In the data rows, zero lies at 4.5, halfway between 4 and 5.
Each second row below is the first row of its pair, turned about zero in one of two ways (a turn may also mirror it), then rescaled, with some noise.
Each pair is followed by the number of its way, counting from 0 in the order the ways first appear.
[2 4 9 0 4 3 1 7 0 9 0 8 1 9 5 3 0 0 5]
[1 8 9 0 8 7 4 6 0 9 1 9 4 9 5 1 0 0 2] >> 0

[5 3 7 1 5 5 2 1 0 4 2 9 6 7 9 6 5 1 2]
[3 0 9 3 2 1 0 4 3 4 3 7 2 9 7 5 4 2 8] >> 1

[2 5 6 3 5 4 5 3 4 6 7 4 4 6 5 5 1 3 5]
[2 5 6 3 5 4 5 3 4 6 7 4 4 6 5 5 1 3 5] >> 0

[1 5 7 3 6 4 5 3 3 7 7 4 4 6 6 5 0 3 5]
[0 4 6 3 5 5 5 1 2 7 6 5 5 6 6 4 1 3 5] >> 1

[5 5 3 3 5 7 5 3 2 4 4 7 6 4 6 5 4 3 2]
[3 2 5 5 2 3 3 3 5 4 3 4 3 6 4 3 5 4 7] >> 1

[6 5 4 3 5 5 4 3 3 4 4 7 5 4 6 6 4 3 3]
[4 5 2 3 6 5 6 3 3 5 4 6 6 3 6 5 4 3 2] >> 0

[5 5 6 3 5 4 3 6 3 6 4 6 3 7 5 5 3 2 5]
[4 5 5 3 5 5 4 5 2 7 3 6 4 6 5 5 4 1 3] >> 1

[5 5 5 4 5 4 4 7 4 6 4 5 4 7 5 5 4 3 4]
[4 6 5 4 6 5 4 6 4 6 5 5 5 6 4 4 3 3 3] >> 0

[6 5 5 4 4 3 4 6 5 4 6 4 4 4 5 6 4 4 5]
[6 5 3 3 5 4 5 4 4 4 5 5 5 3 5 6 5 4 4] >> 1

[4 5 6 4 4 3 4 4 4 5 7 4 4 6 5 6 3 5 5]
[4 5 4 4 5 5 5 2 3 5 6 5 5 5 5 6 4 4 4] >> 1

[5 3 3 5 4 3 4 4 6 4 5 4 3 3 3 4 5 4 6]
[6 6 4 4 5 4 5 6 5 4 7 4 4 3 3 5 4 4 4] >> 1

[6 4 5 5 4 3 4 5 5 4 6 4 4 5 5 6 5 5 5]
[6 6 6 4 5 4 5 5 5 4 7 5 5 4 5 6 5 5 4] >> 0

[6 5 5 5 4 4 4 5 5 4 6 5 4 4 4 6 5 4 4]
[6 4 4 4 4 4 5 4 4 4 5 5 4 3 5 6 6 4 4] >> 1

[6 5 4 4 5 5 5 5 4 4 5 5 5 4 5 6 5 4 4]
[5 3 3 4 3 4 4 4 5 4 4 4 4 4 5 5 5 4 5] >> 1

[5 7 3 6 5 8 7 4 4 4 5 4 7 3 1 3 5 7 3]
[3 5 0 6 4 5 7 4 7 5 3 1 5 2 1 2 5 7 5] >> 0

[6 5 4 4 4 3 4 5 5 4 6 5 4 4 5 7 5 4 4]
[6 6 4 4 5 4 5 5 5 4 6 5 5 4 5 6 4 4 4] >> 0

[6 5 3 4 5 4 5 5 5 4 6 5 4 4 5 6 4 4 4]
[6 6 3 4 5 4 5 5 5 4 6 4 5 3 4 6 4 4 4] >> 0

[6 5 3 3 5 5 5 4 4 4 5 5 5 4 5 6 4 4 3]
[5 3 3 4 3 4 4 3 5 4 4 4 3 4 4 5 5 4 5] >> 1

[6 5 4 4 4 4 4 6 6 4 6 4 4 4 4 6 5 5 5]
[6 6 4 5 5 4 5 6 5 3 6 4 5 4 4 6 5 5 4] >> 0

[5 5 7 6 3 3 4 6 6 3 6 4 3 5 3 5 5 5 6]
[6 7 4 4 6 6 5 4 3 3 6 6 6 4 5 5 5 4 2] >> 1

[6 5 3 5 4 4 5 6 6 4 4 3 4 3 4 5 5 5 5]
[6 5 3 4 5 4 5 6 6 4 4 4 5 3 5 5 5 5 4] >> 1

[6 2 2 6 2 2 3 5 7 5 1 2 3 5 5 6 6 6 7]
[9 7 4 4 5 4 4 9 7 4 4 3 6 5 5 9 3 6 4] >> 1

[6 2 2 5 2 2 3 5 7 4 2 2 3 5 5 6 6 6 7]
[9 4 6 4 3 4 2 6 5 1 4 5 4 7 4 8 7 4 5] >> 0

[5 5 3 5 5 4 5 6 6 4 4 4 5 3 4 4 5 6 4]
[6 4 3 5 4 3 4 7 6 4 4 4 4 3 4 5 5 5 5] >> 0

[5 6 4 5 6 5 6 6 5 5 5 4 6 3 4 4 5 6 3]
[3 4 3 6 5 4 6 5 6 5 4 4 5 2 4 3 6 6 4] >> 1

[6 7 3 6 5 7 7 5 6 4 5 4 5 2 1 4 5 6 4]
[5 5 1 6 4 7 6 4 5 4 4 3 5 2 1 2 6 5 5] >> 1

[5 7 3 6 5 7 7 4 5 4 5 3 6 3 2 4 5 7 3]
[4 5 2 6 3 5 6 4 7 5 4 1 4 3 2 3 5 7 5] >> 0

[2 7 4 5 8 7 8 6 5 8 3 4 8 1 5 1 2 6 2]
[0 3 2 5 5 2 5 7 8 9 1 1 4 2 6 1 3 6 6] >> 0

[2 6 5 5 8 6 7 5 4 7 5 4 7 2 5 2 2 6 3]
[0 3 5 6 5 4 6 4 5 8 3 3 5 2 4 0 4 6 5] >> 1

[5 6 3 4 5 7 6 3 4 4 5 5 6 4 3 4 4 5 3]
[3 4 3 6 3 5 5 3 5 4 4 3 4 4 2 3 6 6 6] >> 1

[6 5 4 4 4 4 4 5 5 3 7 4 4 4 4 6 5 4 5]
[5 5 3 4 5 5 5 3 4 3 6 5 5 3 5 6 5 4 4] >> 1

[5 4 7 6 3 3 4 6 6 3 6 4 3 6 3 4 5 6 6]
[7 6 5 4 6 6 5 4 3 3 6 6 6 4 5 6 5 5 2] >> 1

[5 4 7 6 3 3 4 6 6 3 6 4 3 6 3 5 5 6 6]
[6 6 4 4 6 6 5 4 4 3 5 6 6 3 5 6 5 4 2] >> 1

[5 5 3 5 6 5 6 6 6 6 3 3 6 3 4 4 5 6 4]
[4 4 3 6 5 4 6 6 6 6 3 3 5 3 4 3 5 6 4] >> 1

[6 3 3 5 3 3 3 6 7 3 3 3 3 4 4 6 6 5 6]
[8 6 3 4 5 4 4 7 6 3 5 4 5 4 5 7 4 5 4] >> 1

[2 1 3 6 3 4 4 2 5 5 5 3 2 3 3 2 7 5 7]
[4 1 6 5 2 4 3 2 3 3 5 5 2 5 3 3 8 3 6] >> 0

[2 1 3 6 2 3 4 2 5 5 5 4 2 3 3 2 7 5 7]
[4 2 6 5 2 4 3 2 4 3 6 5 2 5 2 3 8 3 7] >> 0

[6 3 3 5 3 2 4 5 6 4 4 3 4 5 5 6 6 6 6]
[8 4 5 5 3 4 3 5 5 2 4 5 4 6 5 7 6 6 5] >> 0

[4 3 9 7 2 3 2 6 6 2 5 5 2 8 2 2 5 6 9]
[8 9 8 4 7 9 6 5 2 1 6 9 8 5 5 4 4 5 1] >> 1

[5 4 8 7 3 3 3 6 6 3 6 4 3 6 3 4 6 6 7]
[6 6 9 7 4 5 4 6 5 2 7 6 5 6 3 4 5 6 5] >> 0

[5 2 6 0 6 7 2 0 0 5 1 9 7 7 9 7 5 0 0]
[2 0 9 3 0 0 0 3 3 6 2 7 0 9 7 5 5 0 9] >> 1

[5 2 6 0 6 6 2 0 0 5 2 9 6 6 9 7 5 0 1]
[2 4 3 0 8 8 5 0 0 8 2 9 9 3 9 5 3 0 0] >> 0

[5 3 6 0 5 6 3 0 0 4 2 9 7 7 9 7 5 0 1]
[2 0 9 4 1 0 0 3 3 5 3 6 1 9 7 5 5 2 9] >> 1

[0 6 8 2 7 5 6 1 2 9 6 4 6 6 7 3 0 2 5]
[0 4 7 2 5 3 4 2 4 9 5 3 4 7 7 3 0 2 7] >> 0

[2 5 7 3 5 4 4 2 3 6 7 4 4 7 6 6 1 4 6]
[1 6 7 3 5 4 5 2 4 6 8 4 4 7 6 6 0 4 6] >> 0

[6 5 4 3 5 4 4 5 4 4 5 5 4 4 6 7 5 3 4]
[6 6 4 3 6 5 5 5 4 5 5 5 5 3 5 6 4 3 3] >> 0

[3 5 6 3 5 4 5 4 4 5 7 4 4 5 5 5 2 4 5]
[2 5 6 4 5 4 5 4 4 6 7 4 4 5 5 5 2 4 5] >> 0

[6 5 4 3 5 5 4 3 2 4 4 7 5 4 7 7 5 3 2]
[4 5 3 3 6 6 5 3 3 6 4 6 6 3 6 6 4 4 2] >> 0

[6 5 4 3 5 5 4 4 3 4 5 6 5 4 6 7 5 2 3]
[5 2 5 4 3 3 3 4 4 5 4 5 3 4 5 5 6 3 6] >> 1

[5 4 4 2 5 5 4 3 2 4 4 6 6 5 7 7 5 3 2]
[4 2 6 4 3 2 3 3 4 5 4 4 3 6 5 5 5 4 6] >> 1

[5 7 3 5 6 9 7 2 3 4 4 5 7 4 2 3 5 5 2]
[3 5 1 5 4 6 7 3 6 6 2 1 5 3 2 2 5 6 5] >> 0

[5 7 3 5 6 9 7 2 2 4 3 5 8 4 2 2 5 6 2]
[2 3 5 7 2 6 5 2 5 4 3 2 4 6 0 0 6 7 7] >> 1

[5 6 3 4 6 8 6 3 3 4 4 5 7 4 3 3 5 5 3]
[3 5 1 5 5 6 7 3 5 6 2 3 6 2 3 2 4 6 4] >> 0

[0 6 5 4 8 6 7 4 4 9 4 4 7 3 6 1 1 6 3]
[0 4 6 5 6 4 6 3 5 9 3 3 5 4 5 0 2 6 6] >> 1

[5 5 5 4 4 4 4 5 5 4 6 4 4 5 4 6 4 4 5]
[5 5 3 4 5 5 5 4 4 4 6 5 5 3 5 6 4 4 4] >> 1

[4 6 4 4 6 5 6 5 5 5 5 4 5 3 5 4 3 5 4]
[3 4 4 5 5 5 5 4 5 5 4 4 5 3 5 3 4 5 4] >> 1

[3 5 3 7 6 7 4 7 4 4 4 5 5 6 4 3 5 4 4]
[3 5 2 8 6 7 4 7 4 5 4 4 4 5 4 3 5 4 4] >> 0

[5 6 4 5 6 5 6 6 5 4 6 4 5 3 5 4 5 6 4]
[4 5 4 6 5 4 5 6 6 5 5 3 5 3 5 5 5 6 4] >> 0

[6 6 3 5 5 6 6 5 5 4 5 4 5 3 3 4 5 5 4]
[5 5 2 5 4 5 6 5 6 5 5 3 4 3 3 4 5 6 5] >> 0

[2 6 4 5 7 6 7 5 4 7 5 4 7 3 5 2 3 6 3]
[0 3 4 6 6 4 6 4 5 7 3 3 5 3 5 1 4 6 5] >> 1

[5 4 7 6 3 3 3 6 6 3 6 4 3 6 4 5 5 6 6]
[7 6 5 4 6 6 5 4 4 3 6 6 7 4 5 6 5 5 2] >> 1

[6 4 3 5 4 3 4 6 6 4 4 3 4 4 4 5 5 5 5]
[7 5 3 4 5 4 5 7 6 3 5 4 5 3 4 6 5 5 4] >> 1

[4 5 3 7 6 7 4 6 4 3 5 4 5 5 4 4 5 5 4]
[3 4 2 7 5 6 4 7 5 4 5 4 4 5 4 3 6 5 4] >> 0

[4 3 3 6 3 4 5 3 5 4 6 4 3 3 4 4 6 5 6]
[5 3 5 5 3 4 4 3 5 3 6 5 3 4 4 4 7 5 6] >> 0

[6 4 4 5 3 3 4 6 6 3 6 4 4 5 4 7 6 6 5]
[7 5 3 4 4 5 5 4 5 3 6 5 5 3 5 7 6 5 3] >> 1

[6 5 5 6 4 4 5 6 6 3 6 3 4 4 3 5 5 5 5]
[6 6 5 6 4 5 5 6 6 3 6 4 4 4 3 5 5 5 5] >> 0

[5 1 2 6 1 1 2 5 7 5 0 1 3 5 5 6 6 6 7]
[9 2 6 5 1 3 1 5 4 1 2 5 4 8 5 8 7 5 6] >> 0

[6 2 2 5 2 2 3 6 7 4 2 2 3 5 5 6 6 6 6]
[9 4 5 4 3 4 3 5 5 1 3 5 3 6 4 7 6 4 5] >> 0

[6 3 3 5 3 3 4 5 7 4 3 3 4 5 5 6 5 6 6]
[8 5 5 5 3 4 3 6 5 2 4 5 4 6 4 7 6 5 5] >> 0

[5 4 9 7 3 4 4 6 6 3 5 4 3 6 2 2 6 6 7]
[7 8 6 5 7 8 6 5 3 2 5 7 7 4 4 4 5 6 2] >> 1

[4 4 3 6 4 5 4 5 5 4 5 4 4 4 4 4 6 5 5]
[5 6 4 6 5 5 5 6 5 3 7 4 4 4 4 4 5 5 4] >> 1

[5 6 5 6 4 5 6 5 6 3 6 3 5 4 2 4 5 7 5]
[5 5 3 5 5 6 6 3 5 3 5 4 6 3 3 4 6 7 4] >> 1

[4 6 4 5 7 6 7 6 5 6 4 4 6 2 4 3 4 6 3]
[2 3 3 6 5 5 6 5 5 6 3 3 5 2 4 1 5 6 5] >> 1

[6 2 2 5 2 2 3 5 7 4 1 2 3 5 5 6 5 6 7]
[9 7 3 4 5 4 4 9 7 3 4 3 6 5 5 9 2 6 4] >> 1

[4 3 9 8 2 3 2 6 6 2 5 4 2 8 2 1 6 7 9]
[8 8 9 4 8 9 5 5 2 1 6 9 9 5 5 4 5 6 1] >> 1

[2 2 3 6 2 3 4 2 5 4 5 4 2 3 3 2 7 5 7]
[6 8 6 5 6 4 6 7 6 4 9 4 3 4 3 5 3 5 5] >> 1

[1 0 3 6 2 3 4 1 5 5 5 3 1 3 3 1 7 5 7]
[4 1 6 5 1 4 3 1 4 2 6 6 1 5 3 3 8 3 7] >> 0

[2 6 3 6 8 6 8 6 5 8 2 4 8 1 6 1 3 7 2]
[1 2 3 6 4 1 5 7 8 8 0 1 4 2 6 2 5 7 6] >> 0

